In the rows, zero is written as 128.
Turns in one plane each, and the order they were made in; the first pair answered:
turn nav:
[131 179 128 118 129  94 165 165 162] |-> [109 160 119  94 111  97 136 160 183]
[141 153 141 138 140 109 155 141 114] |-> [129 131 114 100 120 147 126 132 165]
[190 123 125 123 143 136 180 100 121] |-> [126  84 117  83  95 122 114  89 143]
[138 132 141 133 171 164 131 127 103] |-> [104 107 134 108 144 162  92 119 122]
turn felo:
[ 98  96 145 117 110 117  87 124 116] |-> [107 132 148 130 114  75 129 134 106]
[105 101 130 103 113  89  88 130 132] |-> [128 125 147 138 137  68 123 136  96]
[110 129 169 168 118  67 125 128  68] |-> [ 89  81 152 141 104 123  67 111  97]
turn bop:
[180 153 114 112 143 189 166 125 161] |-> [115  85 162 124 111 162  66 103  97]
[101  84 150 137 121 131  82 127 103] |-> [112 142 108 100 109  93 152 150 170]
[122 112 127 115 112 120 110 109 160] |-> [147 124 116 121 128 143 130 111 166]
turn Nos:
[162 132 155 176 174 145 140 123  77] |-> [ 75  98 149 117 105  95  75 115 106]
[127 163 112 136 114 123 136 129 149] |-> [140 156 131 164 129 136 130 123 117]
[161 171 124 146 154 108 163 128 136] |-> [130 136 157 158 147  96 111 115  89]
[177 157 135 139 146 102 169 134 139] |-> [141 117 170 153 135  89 111 118  89]
Then:
(two turns a pair)
[148 145 140 134 134 122 148 142 121] |-> [131 140 130 111 114 115 140 142 146] | felo felo
[154 131 112  99 102 129 114 149 129] |-> [168 138 114 108 115 129 128 151 122] | nav nav
[129 110 107 129 117 174 119 121 159] |-> [142 112 141 167 137 160 125 121 108] | felo bop
[168 101 123 136 131 190 107 125 139] |-> [139 147 142 147 109  63 141 142 100] | bop felo
[163 180 131 142 126  68 167 160 108] |-> [159 107 103 105 125 198  83 130 165] | bop nav
[119 136 127 135 131 109 143 130 120] |-> [134 132 120 135 143 141 146 128 131] | nav felo
[110 126 108  80  84 138 128 119 198] |-> [149  90 146 138 133 212  98 103 136] | bop Nos
[135 147 104  77 100 110 140 136 170] |-> [142  93 144 113 127 171  77 111 114] | bop Nos
[108  87 131 100 124 134  83 101 133] |-> [176 134 129 135 167 150 156 117 118] | bop Nos
[129 159  92  87 110 117 161 139 199] |-> [103  84 162 141 122 145  62 108  94] | bop nav
[133 107 125 108 122 149 140 127 154] |-> [131 117 122 106 114 133 151 133 157] | Nos felo
[138 112 107 107 126 170 117 119 154] |-> [131 153 119 120 122  88 163 136 126] | bop felo
[ 95 117 144 154 147 130 114 117  95] |-> [ 99 140 101 112 135 141 138 126 169] | nav felo
[ 85 156 135 135 118  17 140 148  98] |-> [133 168  65  90 131 111 171 152 206] | Nos nav
[158 151 136 132 125 120 170 151 123] |-> [136 142 113 100 100 122 151 148 159] | felo felo
[105  79 129 106 130 105 115 158 121] |-> [122  87 143 128 148  99 134 161  92] | nav bop
[107  85 135 130 128 179  64 106 110] |-> [ 84 152 129 119  99  50 130 134 113] | nav bop
[124 129 134 146 128  96 144 131 114] |-> [106 121 121 123 109  97 130 132 139] | felo felo
[138 188 158 168 196  75 192 118  93] |-> [ 63  96 180 145 151 101  60  84  81] | Nos felo
[129 131 145 141 139  97 140 131  91] |-> [122 121 106  97 122 142 127 130 162] | felo Nos
[145 152 129 144 133 127 182 131 138] |-> [134 118 118 128 127 177 142 119 160] | nav bop
[161 175 116 154 136 125 185 142 125] |-> [ 98 157 129 132  91  63 148 140 116] | bop bop
[126 127 172 133 104  92 125 122  98] |-> [152 156 136 114 110 107 169 138 149] | Nos nav
[ 91 120 136 113  99  92 101 105 123] |-> [154 117 137 148 153 174 120 100 109] | Nos bop
[114 112 170 145  93 137  72 106  87] |-> [189 172 123 141 128 167 163 128 143] | Nos Nos
[116 130 142 140 149 106 162 155 114] |-> [ 98  92 134 121 137 150 110 139 133] | bop felo
[104 142 103 108  76 102  98 110 172] |-> [105 146 146 151  91  68  98 111 101] | felo Nos
[162 149 122 125 147 140 191 140 132] |-> [140 142 103  93 122 134 176 138 169] | felo felo
[ 84  96 145 142 120 132  72 113 111] |-> [102 164 117 125 116  71 158 138 149] | bop nav
[148 113 151 164 154 152 116 124  96] |-> [118 100 117 112 123 165  95 117 158] | nav Nos
[149 100 180 154 161 180  92 110  65] |-> [152 196 124 104 131  86 203 145 154] | bop Nos
[130 143 107 101 138 164 101 103 106] |-> [102 154 111  88 120 119  98 106  99] | nav felo
[118  71 126 123 106  98 131 108 134] |-> [136  74 110 116 112 132 141 109 157] | nav nav
[170 149  89 118 152 126 165 141 148] |-> [154  93 128 140 156 161  98 118  98] | bop nav
[178 140 151 152 153 131 151 130  95] |-> [117 143 129  92  93  73 137 136 149] | bop Nos
[ 84  98 140 158 129  96  94 133  84] |-> [120 115  77 114 134 167 124 137 185] | nav felo
[129 154 110  87 137 146 176 133 135] |-> [115 110 121  90 137 186 124 118 118] | Nos nav
[147 132 112 118 119 111 147 146 141] |-> [139 120 136 137 122  99 125 140 102] | Nos bop
[135 126 103 144 130 143 143 128 159] |-> [104 101 121 145 114 127 104 119 135] | Nos Nos
[140 121 115 115 119 151 111 132 137] |-> [122 123 134 122 110 117 103 134 115] | nav felo
[152 162 145 165 151  87 198 149  77] |-> [158 108  94 110 143 221 138 126 172] | bop nav
[ 90 148 121 101  97  68 132 141 109] |-> [162 127 109 129 155 201 129 129 114] | nav felo
[158 119 129 161 172 161 131 120  91] |-> [ 93 138 124 125 115  61 131 131 108] | Nos felo
[140 146 114 129 137 126 160 132 144] |-> [130 133 105 114 128 135 143 125 162] | felo felo
[114 110  86  99 168 164 136 115 154] |-> [117 150  97 114 168 101 178 127 134] | nav bop
[150 111 157 131 162 180  92 113 131] |-> [154 168 123 103 146 131 159 136 181] | bop Nos
[124 101 127 124 141 152 124 118 111] |-> [135 135 112 117 141 127 164 132 134] | bop Nos
[127 167 148 154 128  76 171 143 118] |-> [134 102 165 166 144 169  99 117  98] | felo nav
[149 131 115  97 119 157 163 135 184] |-> [122  90 130 100 112 175 108 118 164] | bop Nos
[118 108 129 102 128 192  54  89 195] |-> [188 160 123 134 175 203 135 104 190] | bop Nos
[ 85 131 149  76  82  69 124 113 143] |-> [118 133 112  59  92 131 133 115 193] | nav nav
[130 113 114 116 114 158 106 114 163] |-> [139 104 137 145 129 168  98 106 126] | Nos Nos
[171 182 129 119 146 133 188 150 114] |-> [ 84 142 134  72  82  88 110 136 126] | Nos Nos
[119 151 132 139 121  73 142 123 120] |-> [102 119 113 107 106 121 100 108 156] | felo Nos
[ 99 133 121 107 107 135 119 105 143] |-> [ 97 137 139 126 110 111 120 105 110] | bop nav
[154 135 128 141 161 143 137 142  99] |-> [118 137 101  89 121 121 127 147 147] | Nos Nos
[ 95 131 129 131 121  91 101  84 116] |-> [156 149 106 146 159 156 146  88 143] | felo nav
[ 89 127 157 133 104  78  85 112  76] |-> [114 104 162 150 131 139  70 105  65] | nav Nos
[138 148 144 121 145 123 184 135 157] |-> [ 98  90 169 123 125 138 102 116 127] | felo nav
[ 76 131 127 116 104  96  98 112 133] |-> [ 88 111 140 136 122 133  76 104 112] | felo felo
[ 97 104 126 122 157 105  85 122  90] |-> [144 124 119 140 191 145 123 127  92] | bop felo
[ 79 131 130  77  67 116 142 127 193] |-> [111 138 200 170 121  90 157 125  67] | felo bop
